Questions about the row below.
1) Find the entry just left of the largest entry.
2) Find the smallest entry.
3) Find the entry just left of 7.6.
  44.9   146.5   -92.3  -218.9  -115.3   109.6    59.0    60.4    26.7     7.6
1) 44.9
2) -218.9
3) 26.7

array([[ 51.3,  -3.8, -39.7,   7.8,  14.2,  21.5,  19.7],
       [  4.1,  10.6,  -3.8,   7.1,   3.4,   1.1,  -5.6],
       [ -1.6,   8.5,  -2.4,   1.4,  -0.8,   2.4,  -2.3],
       [-17.5, -27.6,  12.3,  -9.6, -22.9,  -5.4, -12.4],
       [ -3.7,  -5.4,   1.8, -10.7,  -3.7,  -6.8,   1.9],
       [ -0.7,  -1.5,  -1.3,  -1.1,   1.1,  -2.5,   0.5],
       [  4.9,   0.7,   0.1,  -8.2,  -1.1,  -3.8,  -2.3]])
Give the 1st entry in reading order.
51.3
Give the top-right entry.
19.7
The entry at the centre -> -9.6
The 2nd smallest entry -> -27.6
Give the entry just right of 0.7.
0.1
The smallest entry in the first row is -39.7
The third-last entry, reading row by row -> -1.1
The entry just left of 7.1: -3.8
Give the fourth entry from the end, reading row by row.
-8.2
Give the 2nd entry from the end, reading row by row.
-3.8
Give the bottom entry of the column that holds the largest entry.
4.9
The entry directly below the centre entry -> -10.7
Give the entry just right of the smallest entry.
7.8
The entry in the bottom-right corner: -2.3
Give the 3rd entry on the diagonal from the top-right corner.
-0.8
The entry just left of the centre entry is 12.3
The entry directly above -2.5: -6.8
Give the entry just right of the centre entry.
-22.9
The entry directly above 3.4 -> 14.2
The entry directly below 1.8: -1.3
Give the third entry on the main diagonal.
-2.4
Give the entry directly above -9.6.
1.4
The entry directly below 12.3 -> 1.8
The entry just right of -10.7: -3.7
The entry just left of the smallest entry -> -3.8
Give the entry just left of 0.5.
-2.5
The entry directly below 7.8 is 7.1
The second entry on the diagonal from the top-right corner -> 1.1

Questions about the array below.
1) Find the bottom-right entry.
2) Find the entry just left of the smallest entry.
3) Find the largest entry in the last column.
4) Find the entry in the bottom-left corner.
5) Find the entry just right of -64.2.
6) Find the entry directly below the smallest entry.
7) Find the entry just right of -19.2.
8) Find the entry just right of -6.1.
[[ -4.7   2.4  -3.6 -15.4   1.6   0.3   4.8  -6.1 -12.2]
 [-33.3  47.6   9.0 -22.7  14.2 -18.3 -64.2   0.8  50.1]
 [-13.1  10.0   1.2  -2.4   6.3  -9.0  -8.5 -14.6  -3.7]
 [  6.3  -1.8  -7.9   1.3   9.8   6.1   3.0  -7.4   2.6]
 [ -1.5 -20.5 -20.7  23.8   0.2   4.5  19.5 -19.2  19.9]
 [-10.4  -3.9   2.4 -14.7  -5.3   8.1  -9.2   6.7  -6.7]]
1) -6.7
2) -18.3
3) 50.1
4) -10.4
5) 0.8
6) -8.5
7) 19.9
8) -12.2

Read these off the grid that follows. Indices start at 1.
1) Read off the entry at row 3, column 1.
2) Read off the entry just right of 27.1.
3) Read off the entry in row 2 and column 1.
4) Read off the entry just right of 21.1.
5) Read off the entry at row 1, column 2.
6) Read off the entry just right of the smallest entry.
7) Read off the entry just left of the largest entry.
8) Read off the minimum.
[[ -9.2 -18.9 -15.1  50.6  23.1 -27.6   5.4  -0.7]
 [ 25.2  -1.4  28.0  25.3   5.5 -11.2 -17.6 -25.1]
 [  6.4 -10.3  -1.1  35.3  29.2 -25.0 -14.2  -2.2]
 [ 35.0   2.3  25.2   9.2  -7.4  -2.9 -17.0 -35.1]
 [ 21.6  -5.1  18.2   7.6  -9.7   9.2   5.6 -27.4]
 [ 16.7  -4.9  -3.7  30.9  13.2 -44.4 -40.2  10.6]
 [ 46.9   6.7  26.2   7.7 -10.5  -8.4 -28.2 -24.0]
 [ 12.3   6.0  24.9 -12.4 -10.8  29.6  -3.5 -49.1]
 [ 28.0   3.3  19.8  26.0   3.5 -10.0 -20.7 -29.8]
 [ 27.4   9.8  25.5  26.7  -2.9  -8.0 -22.8 -38.6]
 [ 24.6  -1.1  23.4  13.7  -3.1   3.7 -10.1 -35.4]
 [ 11.3  -3.5  -5.8  21.1  15.4 -36.7 -35.4   8.8]
 [ 30.0   2.1  31.1  11.5  -4.2  -3.5 -21.1 -36.3]
 [ 14.4  -8.0  14.3   3.8 -14.4  18.3  10.5 -24.4]
 [ 15.3   5.8  32.1  -8.2  -7.8  27.1  -6.7 -42.9]
 [  1.3  -7.9 -19.5  26.7  13.3 -23.5 -61.7  30.7]]
1) 6.4
2) -6.7
3) 25.2
4) 15.4
5) -18.9
6) 30.7
7) -15.1
8) -61.7

Read these off the array that follows.
1) Find the entry directly below the smallest entry.
2) Find the maximum.
3) Find the last entry, reading row by row.
4) Find the first entry in the row that holds the largest entry.
5) Find the entry just right of the smallest entry.
6) Find the 1st entry, reading row by row.
7) Find the first entry of the smallest entry's row.
8) Find the fifth entry in reading order.
[[5124 7234 6921 5164 6840]
 [2865 3663 3194 6915 3469]
 [6691 4308 5056 1515 4867]
 [3763 7037 6257 7203 6294]
 [5932 2644 3464 1843 3385]
 [2789 5553 4625 7890 4880]]
1) 7203
2) 7890
3) 4880
4) 2789
5) 4867
6) 5124
7) 6691
8) 6840

Read these off the row that follows.
1) Find the centre entry.
2) Find the maximum.
3) Find the median of all entries.
4) Find the entry just right of the centre entry.
[ 31.1 -41.0  64.4  10.8  54.6  -5.2  34.6]
1) 10.8
2) 64.4
3) 31.1
4) 54.6

M = 401  341  791  454  445  249
What is the entry just right of 401? 341
What is the entry just left of 445? 454

m =
[[  2.5   4.0  -5.0   2.2   6.1]
 [ 18.2   3.9  14.3  -7.2   1.9]
 [  2.2 -10.1   0.7 -10.4   5.3]
 [ -3.7  -1.4  -5.9   4.8  -6.0]
 [  6.5 -12.7  -5.6  -8.5  -0.2]
 [ -2.7   5.4   1.6   4.0  -8.4]
 [-27.1  -2.9 -22.1  24.5  22.8]
 [ 18.9  -1.6 -50.4   4.8 -22.0]
 [  7.5 -10.0  -1.3 -13.0   1.0]
 [ -2.8   6.1  -0.4   1.1  -6.0]
 [  1.3  -9.2  -2.2  -6.4   3.1]
 [ -5.4   0.4   1.0   0.1 -12.2]
 [  5.9  -5.2  -6.2  -3.4   1.4]
 [ -1.6  -1.2 -12.1   5.0   0.6]]
Indices start at 1.
Give the entry just left of the largest entry.
-22.1
The entry directly below 24.5: 4.8
The entry in row 1 and column 2: 4.0
Give the entry in row 3 and column 1.
2.2
The entry just left of 3.1 is -6.4
The top entry of the column that holds the largest entry -> 2.2
Give the entry in row 1 and column 1.
2.5
The entry at row 1, column 3: -5.0
The entry in row 2 and column 1 is 18.2
The entry in the bottom-left corner -> -1.6
The entry directly above 0.7 is 14.3
Give the bottom-right entry.
0.6
Give the entry just right of 0.7.
-10.4
Give the entry directly above 7.5.
18.9
The entry directly below -5.2 is -1.2
Give the entry directly above 0.4.
-9.2
Give the entry just left of 1.4.
-3.4
Give the largest entry.
24.5
Give the entry just right of the largest entry.
22.8
Give the entry in row 2 and column 2.
3.9
The smallest entry -> -50.4
The entry directly above -2.7: 6.5
Give the bottom entry of the column that holds the largest entry.
5.0
Give the entry just left of -5.2.
5.9
The entry just right of -10.0 -> -1.3
Give the entry just right of -5.2.
-6.2
The entry at row 3, column 3: 0.7

Read these off the row that follows.
1) Which number is the entry just left of -46?
2) Which number is the smallest entry?
[583, -647, 910, -46]
1) 910
2) -647

Questions about the row below.
1) Find the 3rd entry from the right.
2) Find the last entry.
3) Find the first entry from the left.
56	9	51	89
1) 9
2) 89
3) 56
